In the rows, 128 means zero.
One turn moves each row of this set onto another row. After a few examples, where does it send each row asked below?
Bal: [117 133 147 150  91  88 124  97 108 180 155 167 124 109 144 137 122 131
 116 128 183 119 174 137 124 140  75 148  93 168 137 146 122 133 136 127
 155 118  99 151 104 117 121 119]
tir: [121 137 139 124 122 101 136 100 143 106 106  94 151 163 130 148  79 107
 160 128 137 114 131 117  89 167  93 158 144  97 158 118 170 145 122 116
 118 104 101 151  97 130 105  95]
Mit: [153 152 132 121  99 122  94 143 121 108  97 146 118 161 129 158 129 108
 146 107 140 156 169 152 102 119 111 125 102  91 155 138 129 146 106 108
 154 102 151 159 111 125 117  68]
faka: [140 155 126 142  71  82 107 112 107 139 110 140 165 168 153 129 144 107
 154 137 138 163 162 135 114 133 124 126 148 101 159 142 147 133  93 121
 139 120 127 141 120 143 116  58]
fono: [156 148 124  95 113 118  96 143 125 128  94 136 110 158 106 163 133 107
 138 116 143 143 183 141  93 124  96 133  99 107 164 124 148 138 112  82
 113 103 155 141 140 163 131 116]
Gid: [108 168 101 144 129  96 109 140 123 127 143 119 147 128 152 100 144 106
 137 122 162 115  97 109 120 157  93 132  88 158 132 148 138 124 107 130
 128 140 117 136 112 103 128 163]
Riro: [123 116 129 123  96 120 127 111 135 192  77 122 113 122 140 117 133 126
 151 113 148  87 116 120 124 152 113 113 112 158  74 128 127 125 111 113
 134 112 109 150  96 141 132 129]
bab: [145 126 136 139  77 118 129 127 132 168 108 138 108 112 145 106 145 105
 131  80 156  68 139 131 123 138 107 133 123 146  91 134 108 161 145 151
 131 102 118 133 101 124 112 145]
Niz: [125 152 133 114  78  94 133 106 110 168 130 137 139 116 151 115 124 121
 125 132 179 133 166 119 107 127 136 141  65 188 119 141 158 157 133 119
 150 117 124 160  96 125 152 142]
lobok: [110 141 141 152  96 102 149 113 103 151 157 169 117 128 126 124 121 145
 112 133 171 119 175 134 145 143  67 144  83 154 139 139 121 140 157 136
 127 128 114 149 117 131 123 141]
fubu: [100 160 127 121  85  97 146 103 114 175 120 164 148 119 144 113 141 121
 153 103 156 115 165 122 131 143 144 151  80 175 129 139 137 151 142 137
 139 128 117 135  95 152 143 161]
sem: [117 142 178 131 113 140  94 133 168 113 105 100 125 159 109 140 124 104
 152 113 153 146 128 130 100 131 108 170 119 107 145  78 157 141 118 143
 123  99 106 145 108 155 147 105]
Vamin: [ 93 117 127 172 104  98 132 142 111 162  98 138 113 120 143 114 120 121
 133 161 154 115 116 108 113 154  67 117 107 158 104 136 120 141 105 109
 108 136 135 175 124 108 118 124]
laz: [ 89 144 128 132 110 117 126 122 105 127 163 163 153 142 114 123 127 160
 134 147 151 110 131 132 152 149  98 114  75 145 127 145 118 128 126 131
 114 147 124 134 118  94 133 129]
Vipep: [122 158 172 126  93 153  91 134 156 113 107 169 144 124 104 141 124  70
 165 140 161 156 148 139 106 117 102 150 149 115 144  97 159 156 137 122
 110  92 102 138 129 138 137 104]
zoguv: [166 146 126  89 107 105  95 137 102 131  99 134 117 170 106 166 129  94
 136 110 150 125 175 153  90 119 100 148 104 106 156 133 142 139 112 118
 105 117 140 134 134 170 143 122]
toza: [144 137 145 117  89  90 110 128 118 108 108 130 132 169 124 159 137 147
 158 116 146 158 164 147  94 132 118 138 108  92 151 127 118 166 104 132
 139 105 156 151 112 140 122  62]
Rezef: [142 160 126 149 106  95 110 117 127 129  93 154 166 157 152 135 147 108
 154 124 126 169 166 128 119 129 114 119 151  95 153 138 140 146  97 112
 142  96 133 133 110 132 120  58]
Kason: [128 143 177 137  80 151  79 126 140 123 111 151 137 136 130 143 113  56
 160 141 162 146 135 149  93 127  99 156 153 116 131 100 163 150 133 127
 103 111  97 150 127 143 138 118]
Lepu: [ 81 147 121 119  89 117 118 106 127 152 145 162 153 137 123 125 149 164
 170 124 166  92 126 143 141 175  95 121  97 138 128 141 126 110 129 121
 127 136 122 143 105 109 117 128]
Dazi: [127 145 117 153 119  70 119 107 120 128  99 132 150 144 140 146 111  92
 147 143 134 117 150 113  99 141 120 152 166 108 180 138 165 147 116 130
 127 115 102 130 138 140  94  75]
tomer: [ 87 139 133 141  88  94 136 112 111 166 143 183 120 110 130 144 134 137
 160 115 170  98 161 143 123 164  86 159  87 158 148 140 112 147 145 142
 135 125 113 156 101 129 107 142]
kab: [116 148 137 147  90  93 101 113 135 132 105 144 171 152 138 131 154 131
 153 125 143 166 163 119  98 121 136 138 148 105 148 131 159 142 102 137
 139 102 129 133 127 136 111  49]
vere: [117 143 128 159 131  90 130 103 147 127 105 133 156 136 144 144 124 109
 146 131 152 136 147 108  82 142 108 162 173 104 166 134 165 148 144 127
 115 108 120 134 149 144  94  78]
sapir: [117 160 128 127 124 114 147 109 157 107  94 102 134 161 130 142  92 105
 150 121 137 128 138 122  96 157  97 155 134  96 167 117 164 164 136 106
 120  76 105 156 105 144  99  95]
nusin: [149 137 134 108  74  94 137 119 109 140 139 127 150 122 142 111 122 113
 129 134 164  96 141 141 108 148 123 114 103 162  99 135 123 199 145 117
 101 106 144 142 111  95 145 156]
Meki: [110 137 151 127 140 114 133  95 166 116 113  92 139 168 122 151  96 129
 150 126 143 130 125 120  90 167 109 157 138 100 159 100 155 150 140 103
 112 109 120 145 128 152 124 102]
zapin: [123 144 176 142  91 149  78 127 150 124 105 163 142 142 122 142 135  90
 166 126 168 165 137 148  86 113  83 150 153 109 123 106 137 153 127 138
  92  98 121 142 125 156 142 105]
meno: [103 148 115 143 102  98 113 158 137 148 117 143 137 111 135 102 164 109
 168 122 172  90 104 110 134 161 102 135 103 151 129 136 129 103 120 130
 136 150 137 145 123 109 117 144]
rodi: [ 99 132 127 128  91 119 126 107 112 174  82 133 103 132 133 114 130 123
 135 145 173 110 116 140 123 146  89 103 119 159  73 129 139 146 101 120
 141 116  69 155 106 117 147 119]
figos: [118 118 127 143 102 131 140 115 121 156  85 120 103 134 132 107 116 135
 117 142 153  93 113 113 132 146 100  95 111 143  67 136 138 131 123 118
 131 122  97 151 120 110 133 115]
pirap: [153 153 140  98 114 136 104 114 143 119 100 171 139 136 112 157 126  93
 165 136 158 163 160 136  92 130  79 135 139 112 139 129 163 140 131  81
  85  99 128 129 135 163 140 133]
buveg: [111 116 130 144 106 100 128 132 128 166  90 147 124 101 149 131 123 105
 179 142 155  96  93 119 114 170  94 126 114 161 101 131 101 145 118 107
 123 142 144 170 108 111 121 131]
vinif: [161 124 145 151  93 108 147 137 124 133 108 121 117 116 139  94 132 110
 114 117 154  97 134 107 142 132  91 126 114 140  74 134 121 156 144 152
 122 107 113 134 102 112 138 146]
nad: [162 148 119 105 119  93 119 132 115 114  88 134 102 168 112 164 136 116
 142 108 156 145 165 141  82 124 114 148 109 102 152 138 134 152 131 122
 122 120 142 134 152 181 136 114]
masu: [121 159 111 149 138  90 127 112 137 133  85 138 153 140 141 141 124  94
 139 133 121 132 152 114 105 137 120 142 158 106 171 137 162 164 121 113
 110  83 111 131 135 141 100  79]
fal: [104 153 130 133  84 119 151  98 105 166 128 158 139 125 149 110 117 131
 115 127 171 134 171 112 120 121 122 141  67 172 101 150 156 151 153 132
 121 113 106 152 104 144 137 151]
zapu: [140 151 133 107 113 127 100 107 128 135  87 159 138 161 123 151 140 102
 150 128 167 159 150 144  81 121 105 129 152 111 123 134 151 147 134 102
  79 116 132 124 159 185 148 119]
mul: [122 144 141 120  68 121 146  99 123 160 129 157 156 127 159 108 123 117
 148 101 153  96 144 144 125 154 136 123 110 154  96 138 105 188 158 127
 112 117 145 138  94 122 137 153]
foza: [104 148 109 154 114  95 124 153 115 126 128 146 146 121 137 100 146 126
 147 144 160 135 111  92 129 142  85 129  77 153 113 148 143 110 105 137
 124 146 127 151 115 107 123 144]
lugak: [105 148 122 130 120 113 111  94 118 153 176 157 159 136 133 129 129 147
 124 129 156  97 129 143 137 162  88 111 103 148 130 153 120 123 122 116
 125 132  99 122 114  90 122 125]
Zum: [112 142 175 126  87 128 101 135 162 126 112  87 152 163 123 126 114  84
 147 122 143 129 138 128 102 144  98 167 134 109 150  80 174 136 112 124
 114 103  96 154 103 137 141 105]
lupa: [108 162 172 126  90 136 116 135 172 116 105 105 136 161 108 124 119  97
 152 126 149 145 149 136 122 140  97 156 132 105 161  75 159 157 121 116
 125  83 102 153 100 145 136  99]
Sised: [151 147 132 111  74 101  96 135  94 111 114 144 135 173 137 160 126 109
 155 109 147 149 165 164  87 121 110 137  99  94 148 147 124 152 102 131
 133 116 145 165 112 139 117  74]
fevu: [161 147 147 103 102 135  97  98 120 136  99 158 137 159 123 164 113  80
 158 141 162 152 150 155  96 132  88 138 145 114 127 130 159 135 130  98
  84 118 119 126 128 177 158 139]
seram: [124 131 152 138  78 116 141 120 113 152 129 144 154 120 145 109 110 120
 117 139 139 111 148 120 123 134 124 121  94 163  87 128 120 198 144 137
  87 104 138 146 102 114 144 148]
kegot: [ 84 139 131 156 106  89 122 137 114 155 102 125 115 127 152 116 115  97
 144 149 169 120 102 127 105 160  71 127  99 173 116 126 113 169  92 112
 125 135 124 180  99 111 132 142]
zan: [161 136 127 129  85  98 134 128 115 146 113 127 110 111 128 102 150 107
 121 116 180  86 136 135 126 141  80 118 137 143  81 143 131 157 139 146
 124 100  84 125 116 109 135 147]

meno -> buveg
Sised -> faka
seram -> fal
Now these:
sem -> zapin
kegot -> rodi
sapir -> lupa

